In the rows, 128 means zero.
First come named moves, each a turn or a mirror, each shown by rows before and after it. For each pair of rows after them, which moves, in which order, take the first row to the second? The first pair is done for you.
K_736 (before => after):
[169 127 137 101  99 148 135 133 136 136 131 124 140 118 130 134 125 118
 132 123 149 100 129  98 153 142 125 124 130 112 137 123 133 141 138 157
 119 148 133] => [143 157 138 126  98 144 124 138 153 146 133 145 135 117 128 128 128 135
 122 112 124 114 125 110 138 127 119 121 120 148 137 147 132 164 102 151
 106 137 127]
[157 124 107 123 122  90 108 122 140 117 115 120 147 106 122 131 145 132
 137 146 148 132 109 156 137 140 120 153 110 110 131  95 155 149 166 135
 152 114 118] => [136 141 103 140 123  92 105 120 150 132 118 128 147 102 116 122 143 146
 123 137 122 141 108 170 120 128 120 150 104 138 121 118 155 161 140 131
 149 108 110]
[167 132 108 130 121  69  97 115  99 151 152  67 146  88  93 160 167 115
 151 139 184  90 132  98 130 152 128 144 145  69 157 134 157 154 105  48
 153 117 128] => [131 179 107 172 120  74  80 125 130 169 156  82 140  92  88 151 169 142
 137 112 151 111 117 119 110 134 123 142 130 134 148 169 154 178  65  54
 144 100 113]
[166 146 159  97 159 144 116  99 183 131 115 114 166 148 128 122 132  99
 157 182 130 171 135  92 122 109 146 118 167 153 154  75 120 116 147 211
 165 131 191] => [151 173 156 120 158 143 103  98 196 139 122 130 165 144 126 114 131 117
 144 166 110 188 132 105 114  93 145 107 161 192 152  96 111 130 127 207
 166 120 178]
K_505 (before => after):
[140  79 113 101 156 100 118 115 103  93 133 106 139 143 115 130 132 118
 145 143 163 137 134 134 131 159 132 130 143  86 146  91 131  96 163 103
 149 127 124] => [131 128 120 116  72 116 133 140 103 115 143 126 117 109 129 157 129 137
 118  96 151  99 143 132 154 158 109 128  96 125 134 132 165 136 166  98
 105 131 110]
[124 117  91 125 103 115 107 145 122 122 140 134 107 144 134 105 104 139
  97 100 114 140 134 142 142 111 156 130 107 155 109 147 131 142 125 106
 122 154  87] => [126 101  85 123 143 109 102 139 122 106 133 124 111 156 126  92 108 128
 110 127 113 161 127 143 121 111 160 139 133 131 115 122 112 114 135 105
 145 149 109]
[167  84 126 116 146 100 123 116 127  85 157 137 174 140 170  97 119 101
  99  99 125 162 126 155 155 126 130 127 134 113 148 137 143 115 151 112
 130 127 147] => [162 105 123 121 115 106 128 127 127  98 157 147 168 129 177 118 124 115
  92  82 124 146 135 150 172 131 121 117 115 130 144 156 163 131 153 112
 122 122 134]
K_943 (before => after):
[133  94 124 103 115 115 107 132 110 112 132 127 133 117 103 127 158 119
 129 117 171 132 104 129 133 138 104 110 147  94 113 112 136 125 139 123
 135 124 134] => [128 107 133 102  90 113 127 143 108 107 127 135 122 121 125 139 140 127
 115 102 160 124 115 129 153 140 108 118 129 109  97 121 151 122 151 120
 116 136 125]
[138 106 166 107 127 110 106 131 119  94 147 175 136 119 143 117 111 135
 122 133 155 151 111 106 147 115 144 134 130 118 157 116 111 175 124 171
 143 166 144] => [120 122 165 125 110 110 103 136 126 101 158 183 132 112 146 131 106 145
 111 105 140 141 114 124 139 117 139 131 103 143 148 140 129 189 113 158
 141 169 125]
[124 134 137 104 124 149 137 131 108 148 114 136 121 113 134 120 135 124
 117 124 148 111 124  81 135 126 137 127 141 118 130 151 135 140 138 154
 121 121 131] => [120 142 123 126 119 142 128 130 114 158 126 144 123 107 121 126 140 136
 109 112 135 110 128 102 134 128 140 122 128 135 133 156 141 153 119 138
 126 114 121]
[118 145 114 115 112 117  96 120 136 154 165 130 133 103  80 113 157 128
 127 145 145 137  98 128  84 139 123 114 115 125 140 132 147 125  92  99
 143  89 140] => [138 112 146  70  96 157 148 117 128 142 135 125 109 123 124 117 123 113
 130 165 150 130 110  91 134 127 135 127 120  99 142 104 136  94 149 141
 124 137 165]
K_527 (before => after):
[152 167 159 113 127 155 115 107 160 158 119 134 163 134 111 122 116 106
 122 145 114 127 141  88  89 111 102  93 132 177 147 147 111 160  74 157
 131 111 154] => [182 153 147  94  78 150 136 115 119 147 128 117 154 106 118 158 126  94
 120 130 154  78 161  74 130 151  97 103 108 127 143 126 143 154 126 140
 130 111 143]
[145 151 139 131  98 189 136 145  93 133 117 161 139 119 161  97 123 109
 111  78 169 133 122  70 155 142 135 136 159 131 110 108 177 128 188 146
 109 138 153] => [118 157 103 171  99 152 115 169  97 108 149 166 147 119 151 119 140 144
 115  54 156 140 112 131 132 166 129 147 138 143 108 106 186 125 170  96
 123 122 122]
[151 129 127 136 114 154 141 105 133 159 121 130 113 126 138 126 126  84
 125 154 154 113 133 101 128 106 118 123 146 137 124 127 132 153 111 146
 131 135 142] => [149 127 108 144  98 128 128 124 122 145 145 126 116 115 128 154 145 105
 126 129 167  99 139 128 136 134 110 133 108 121 124 117 166 152 125 108
 137 127 122]
[140 148 116 131 140 102  92 123 146 124 146 128 154 140  84 145 153 112
 153 154 127 159 118 130 109 136 119 126 143 128 144 111 138 140 106 137
 165 109 136] => [153 139 141 104 137 119 111 113 137 142 138 121 148 146  93 129 144 100
 146 165 137 152 128  95 121 125 122 120 155 121 147 117 135 138 122 164
 156 115 151]

Between the rows of a pair lie 2 to 3 moves.
[117  64  81 142 181 137 138 111 118 102 141  46 129 147 115 162 154 143
 103 158 152 114 126 142 102 118 120 134 159 116 135 110 123 112 125  98
 156 102 110] => [134  55 105 124 179 154 152 107 116 118 130  44 127 149 128 153 145 133
 105 175 153 110 124 111 117 103 125 130 174 106 138 123 112 105 123 123
 143 113 126]  K_527 K_527
[103 132 178 134 117 151 188  89 126 154 110 152 118  71 162 154 120  89
  84 121  90 116 131 108 167  50 163 133 121 183 111 189  94 154 114 168
 106 133 138] => [ 91 148 135 161 128  97 139  88 107 152 150 136 135  38 126 166 156 100
  83  94 103 107 116 149 133  85 160 124 107 181 103 207 118 178  83 104
 131  89  97]  K_736 K_943
[108 176 168 124  74 124 142 117 124 132  71  98 140 108 141 124  78 130
 125  88 166  71 112 125 103 120 130 109 137 121 113 190  98 151 124 124
 132 132 105] => [101 166 169 127 132 113 126 104 133 122  65 102 161 123 128  96  81 132
 138 125 159 118  93 139  76 108 140 109 165 121 122 173  64 131 104 129
 152 123 110]  K_505 K_736
[188 161 121 135  72 159 148 144 145 127 111 154 151 124 129 155 128 117
 147 135 124 124 136 106 167 110 114 121  82 121 117 115 168 163 178 164
 121 128 160] => [168 183  95 163  66 147 125 149 160 121 125 165 154 130 114 157 136 140
 140 118 102 133 131 136 148 111 112 122  73 150 116 124 173 168 149 145
 125 112 141]  K_736 K_527
[137  94  79 142 127  35 123 104 118 107 157 116 187 138 112 170 166 114
 110 132 160 151 157 138 118 160 189 157 108  86  82 147 136  94 145  42
 184 159  82] => [128 163 141 134  87 117 165  88 168 185 114 159 160 152 149 130 109 100
  75 128 117 141 172  62 135  84 186 118 121 171  65 233 120 147 117 136
 118 174 113]  K_527 K_505 K_527
[136 102 180 123  45 168 148  78 142 148 123  88 110 124 148 143  91 102
 116 128 162  86 140  76 134  96 165 150 134 121 153 143 164 111 151 125
 116 110 139] => [109 131 154 166  79 146 101  75 167 162 143  97 121 121 115 120 105 115
 108 115 142 105 124 105  87  97 159 130 137 165 143 182 156 138  82  96
 132  76 113]  K_943 K_527
[137  97 107 121 162 107 117 132 122 110 130 111 149 135 120 130 134 119
 134 146 159 123 110 132 135 147 145 132 141  78 133 105 128 122 138 121
 150 111 143] => [135 147  99 150 138 113 106 136 137 145 141 132 154 111 102 138 145 124
 124 111 142 122 114 135 115 134 119 115 124 127 124 148 141 174 103 112
 132  88 128]  K_505 K_943 K_736
[168 150 151 120 200 112 100 132 131 171 125  96 183  86  68 118 129 122
 173 162 193 133 111  73  72 166 127  64 171 106 152 121  98 155  92 126
 142 122 178] => [167 153 160 103  72 159 187 171  99 153 120 114 122  76 150 178  80 144
 150 103 184  64 140  85 171 176 124 107 101  93 129 119 150 135 186 127
  83 187 159]  K_527 K_943
[117 175  99 199 137 143  75 137 178 107 158 168 157 108 102 139 152 172
 113 117  71 187 116 187 110 151 109 152 109 181 108 144 111 208  95  99
 125 117 102] => [139 154 154 146 120 206 145 126 192 103 106 175 135 147 163 125 102 148
 111 148  59 200 126 131 166 116 121 162 128 182 109 119  89 167 143 185
 102 174 155]  K_943 K_736 K_943
[107 148 100 173 138 129 154 165 146 112 143 150 128 153 129 108 114 158
 124  94  79 134 138 168 137 118 122 171  91 137 119 104 126 127 163 110
 123 164 129] => [127 164 118 166 140 158 149 145 168 155 139 149 128 147 113  76 108 132
 111 115  74 131 135 107 123  90 115 143 118 166 121 144 110 168 131 152
 109 150 154]  K_943 K_505 K_527
[151 156 110 118 106 129 105 136 118 138 160 154 179  89 115 188 115 125
 147 104  70 161 174 115 140 140 117  78  69 179 119 188 132 169 104 130
  82 135 193] => [156 132  84 119 118  98  90 150  99 100 178 138 197  93 105 208 133 128
 163 108  90 160 177 143 140 173 120  93  55 137 123 148 143 145 125  97
 108 128 174]  K_527 K_736 K_527
[144 101 171 114 150 153 130 105 114 164 112 130 104 143 153  99 133 111
 139 153 162  67 115  59 115 111 149 118 166 115 133 150 110 102 110 148
 129 130 122] => [136 134 171 132 125 155 136 120 120 176 122 141  94 130 160 115 129 126
 124 118 147  45 113  68 125 113 138 114 141 140 114 183 125 131  96 139
 110 129 111]  K_505 K_736
[138 112 112 138 154 106 105 121 120 111 126 125 118 131 103 116 141 124
 141 142 142 146 125 120  94 136 130 125 136 122 131 123 119 124 123 127
 141 112 124] => [132 115 121 125 100 118 139 137 105 104 124 136 102 123 139 144 124 125
 120 116 146 116 140 118 130 136 124 142 104 117 126 131 138 117 155 130
 118 136 116]  K_527 K_527 K_943
[125 143 153 106 171 125 170 109 163 133  92 133 156 156 119  93 144 152
 154 156  82 205 134 156 134  96  99 130 133 185 181 107  87 120  99 126
 147 152 143] => [147 127 125  99 104  95 177 145 108 100 131 117 145 118 124 161 172 162
 158 114 128 139 158 178 171 161  90 150  79 130 181  76 149 116 156  68
 153 146 115]  K_527 K_527
[141 120 132 123 126 145 139 119 120 143 129 104 121  88 120 122 137 115
 117 131 129  86 163 106 114 139 131 119 133 124 122 147 132 107 128 141
 124 122 151] => [136 114 147 121 142 158 148 114 132 137 111 115 120 113 138 109 122 115
 112 153 116 108 157 115 114 126 142 126 142 137 125 133 104  89 122 154
 123 132 155]  K_527 K_527 K_943
[163 154 127 106 142 126 115 128 127  86 158 120 124 130 136 174 142 107
 144 145 116 125 135 168 125 146 119 142 123  95 149  81 165 105 172 111
 158 135 168] => [138 187 114 134 151 119  91 129 154 100 166 133 126 133 126 168 149 127
 141 126  91 151 127 195 105 139 109 139 119 136 145 104 159 129 140  94
 160 116 145]  K_943 K_943 K_736
[ 92 106 126 115  78 142 162 160  81 128 114 104  67 102 165 124  90 114
  65  60 133 100 128 132 164 127 177 148 113 112 117 147 132 109 111  73
 114 140  92] => [101 136 129 129 100 135 124 140 102 173 122 101  89  85 123 103 110  99
  60  72 134  93 123  99 118 121 171 103 143 143 117 184 124 160  50  77
 111 101  98]  K_943 K_527 K_505
[ 99  67  36 150 172 100  68 141  79 172 165  85 138  69  55  86 136 115
 109 116 141 182 114 174  81 132  94 135 158 173 135 170  93  86 119  72
 115  82  80] => [ 65 108  76 155 103 161 132 160 107 177 129 131  92  95 123  98  85 152
  86  73  86 178 123 181 136  88  88 156 111 238 113 200  94  89 143 117
  66 130  89]  K_736 K_943 K_736
[106 122  98 157 151 112 100 132 115  99 136 128 110 132 132 114 132 162
 133 115 127 145 123 161  99 125 137 131 129 125 134 117 125 102 105 103
 160 136  96] => [118 103 111 142 169 116 106 127 116 106 129 124 115 142 126 115 136 150
 136 131 133 153 119 148  98 130 136 125 150 111 133 111 112  88 111 112
 165 139 110]  K_943 K_943 K_943
[112 131 144 123 140 160 131 105  90 134  80 115  90 154 163  89  89 140
 109 156 151 146 147 131 152 104 125 141 158 130 109 116 100  96 143  95
 103 136 154] => [107 177 129 146 105 155 120 112  98 155 102 121  94 126 150 110 109 151
  94 119 151 121 145 136 146 112 111 121 123 160 100 158 138 146 114  77
  87 109 131]  K_943 K_943 K_505
[142  89 130  77 150 184 193 172 106 138  77 192  86 142 176  98 171 100
  89 166 120 181 115  96 163 112 159 142 110 107 100 150  86 126  91 183
  95 143 176] => [125 120  98 109  86 148 173 202  86 121 122 200  81 110 170 151 195 145
  74 104 123 143 122 160 164 150 141 157  44 121  85 168 137 148 100 120
  97 122 130]  K_505 K_527 K_736
[143  83 144  82  48 179 163 130 101 150 133  92 102 114 152 197 125  99
 132  95 143  59 122 113 178 104 121 163  92  77 131  96 184 113 176 121
 122 173 128] => [ 97  92 135 110  70 180 166 142 129 108 132 117 105 148 168 189 109 146
 142  88  85 116 116 187 176  90 124 192  73 125 125  84 156  78 170 104
 127 198 119]  K_527 K_943 K_943
